Here are some numbered points:
-4;16;38;13;29;-24;22;-2;22;-18;0;21;-8;44;19;0;0;-18;11;-1;27;-10;26;-5;25;6;26;12;-33;-27;23;-56 0
17;-38;54;34;30;11;-50;50;-30;-58;-17;32;37;9;-40;49;-18;11;37;46;59;-63;-30;53;4;20;70;-81;-31;-24;-12;-65 1
-58;-12;-43;43;-52;14;-26;-10;-21;-9;-15;-7;-19;-29;-12;-16;31;-8;13;-36;-10;-9;28;17;-31;-13;-32;26;-17;48;5;36 2
14;77;5;-67;-8;-18;23;23;-62;80;-46;-5;41;19;-63;-16;-8;15;23;-69;-53;28;14;4;-7;39;35;-51;39;38;38;27 3
36;-6;-25;-63;10;-11;-14;-19;-42;92;40;1;-22;-31;-44;36;-33;-27;45;-11;-75;63;-28;28;28;-38;46;20;17;0;-36;105 4
36;-9;7;-63;1;18;-9;-35;10;18;5;10;23;-2;24;-7;-27;-2;-26;12;-32;9;-28;13;35;2;25;0;84;-19;-30;-22 5
-20;-57;48;31;-87;58;-48;26;-12;-44;-46;9;-55;-18;20;54;10;-71;-11;-25;21;-51;8;16;-43;-65;58;-20;-28;-6;-25;-79 6
68;8;15;23;-49;53;-22;49;-4;-40;-73;62;51;-15;-13;30;-25;-44;-8;1;39;-17;-13;-37;-3;20;7;-15;52;-6;5;-25 7
-21;39;-25;-15;-14;28;-8;-51;11;6;-63;-14;15;3;-3;-31;9;-26;27;0;22;-24;-1;21;9;25;-3;-14;10;-9;-8;40 8
7;29;64;-48;50;35;-6;26;-4;5;16;-13;-19;6;24;40;15;-29;-41;14;29;41;-9;-65;-50;-48;-54;-15;2;1;-31;36 9
19;-14;-6;40;26;-14;-8;-5;18;-44;10;-18;43;-13;-27;-14;-3;45;37;59;39;-61;-26;22;54;59;2;-19;-50;-15;8;-28 10
-18;58;44;-59;-29;21;2;44;-57;44;-49;9;1;41;-64;9;6;-17;4;-57;0;-39;33;15;-11;40;63;-69;26;18;59;-27 11
-6;-68;-44;1;21;15;-20;61;38;-5;23;-15;-67;-55;-32;-3;27;36;-46;29;-10;-73;-18;5;87;-15;16;-13;-22;-5;-8;6 12
2;-45;-28;90;-62;45;-29;51;-2;-51;-51;-74;-43;-83;-24;33;10;-36;1;13;40;-34;-27;-7;-25;-37;-14;-35;-127;-8;-39;25 13
-17;-16;-10;17;-14;13;4;30;-10;1;12;-36;-42;-1;41;-51;22;-56;-27;-9;-9;-39;20;7;-17;-6;-14;-19;-18;10;-30;1 14
-9;-25;-32;16;44;-30;7;-24;27;-3;17;19;-19;-2;10;-23;6;2;-12;-4;-12;17;16;16;68;-17;5;36;-7;-12;-23;14 15
28;-12;-31;8;1;-28;-4;-51;-15;-10;23;12;46;2;17;-3;-36;21;25;21;-26;39;-26;30;11;17;-3;31;26;-6;-14;17 16
87;-36;25;-28;-50;21;-21;39;-45;6;53;-16;6;-20;30;63;-71;-47;-37;42;-18;33;-65;-20;-53;-15;11;-17;19;-28;-32;0 17
-11;-43;6;-36;3;30;-13;-5;23;28;31;48;-40;-8;-6;34;-8;-23;-12;21;-13;-17;-14;-2;19;-48;16;24;52;-12;-7;24 18
29;5;31;72;-14;-79;11;-7;-88;-49;-12;19;77;48;28;42;-65;22;37;-51;-43;127;-11;33;-96;-49;40;3;-29;16;-5;-65 19
-44;27;10;34;51;-7;41;-21;79;-37;-46;40;5;31;7;-19;18;18;-16;-11;40;42;29;-40;53;-43;-44;49;-21;-9;11;-15 20
New points follow, each followed by the numbers of its three nearest points above by angle, seen from the average point of the numbered points, smallest number first.
2;4;10;-20;-35;69;-7;19;17;13;0;0;5;-37;5;8;7;-3;-22;15;12;-8;-20;-48;-53;-10;-72;4;71;23;-6;16 -> 7 9 18
-14;-25;-35;15;42;-31;11;-19;35;-2;20;15;-26;-2;22;-35;9;3;-19;-4;-17;12;20;12;66;-15;3;36;-2;-14;-21;7 -> 12 15 20
-23;21;34;4;0;-7;8;-22;4;-27;-28;-2;14;38;23;-9;6;9;-1;-15;13;8;15;12;-23;-3;8;-15;-4;-4;5;-55 -> 0 19 20
85;56;-18;28;-17;-26;29;58;-6;-18;-54;3;40;2;-21;31;-48;-7;-17;-8;31;66;-28;-54;4;27;4;-8;-45;-27;30;10 -> 3 7 19
-30;-8;-25;35;-15;2;12;44;-12;1;8;-5;-35;9;38;-63;28;-54;-32;-28;-12;-24;40;-7;-24;-2;-32;2;3;31;-10;2 -> 2 14 15
16;-24;-26;19;7;-28;33;1;36;9;8;22;-27;4;16;-11;-18;-10;-24;-9;-15;17;11;1;53;-11;27;31;-4;-33;-3;-10 -> 0 15 20
-45;9;-30;-16;47;26;-11;-37;-2;44;24;-24;-43;-42;-68;28;27;23;36;8;5;12;-2;8;21;-26;-29;24;-28;6;-6;121 -> 2 4 15
31;-27;-41;19;3;-28;44;12;38;16;-2;35;-36;4;11;-6;-27;-23;-30;-22;-20;25;17;-7;68;-18;40;41;-6;-47;2;-9 -> 0 15 20
30;-14;-31;-48;-4;-27;-12;-6;-50;85;50;4;-25;-29;-48;37;-32;-14;42;-18;-75;52;-19;32;26;-27;58;20;10;5;-15;79 -> 3 4 18
7;-4;2;3;-36;2;21;-62;22;-23;9;-22;48;-6;21;-9;-24;57;3;8;-28;29;-24;-7;3;-2;-37;40;30;7;5;-47 -> 5 16 20
27;-4;2;-50;1;14;-13;-32;0;12;9;13;29;-2;6;-3;-20;12;-4;14;-26;2;-24;15;22;12;10;1;74;-2;-17;-12 -> 5 16 18
-18;11;36;-49;19;5;-4;20;1;39;27;-6;-30;-2;-47;38;29;19;5;3;18;-43;7;-27;1;10;14;-26;-15;11;36;8 -> 3 11 12
-25;-14;-30;28;-15;9;11;63;-29;12;27;-35;-43;2;49;-90;32;-75;-38;-23;-20;-35;35;6;-40;5;-37;-20;-8;40;-31;16 -> 2 13 14
-22;44;-30;-14;-5;29;-3;-57;21;10;-66;-25;13;-7;-19;-29;13;-15;34;5;27;-24;-8;16;26;25;-11;-9;-5;-15;-7;61 -> 2 8 10
-41;25;13;19;32;3;21;-27;48;-24;-39;26;3;25;10;-15;14;7;-5;-12;26;34;24;-17;30;-36;-29;32;-4;-3;-2;-8 -> 0 15 20
-15;25;39;-6;-6;-7;12;-1;-1;-25;-38;-6;17;46;27;-13;6;7;-15;-25;10;3;20;10;-33;4;16;-28;0;-1;11;-70 -> 0 11 19
47;-12;-31;-58;9;-21;-15;-7;-48;88;42;0;-17;-35;-41;31;-44;-24;38;-11;-83;66;-33;30;31;-33;55;14;19;-4;-40;92 -> 3 4 16
-38;9;48;22;1;-7;0;-25;14;-55;-46;12;24;47;24;-6;6;19;4;-17;27;2;20;21;-19;-14;17;-18;-10;-6;7;-90 -> 0 19 20
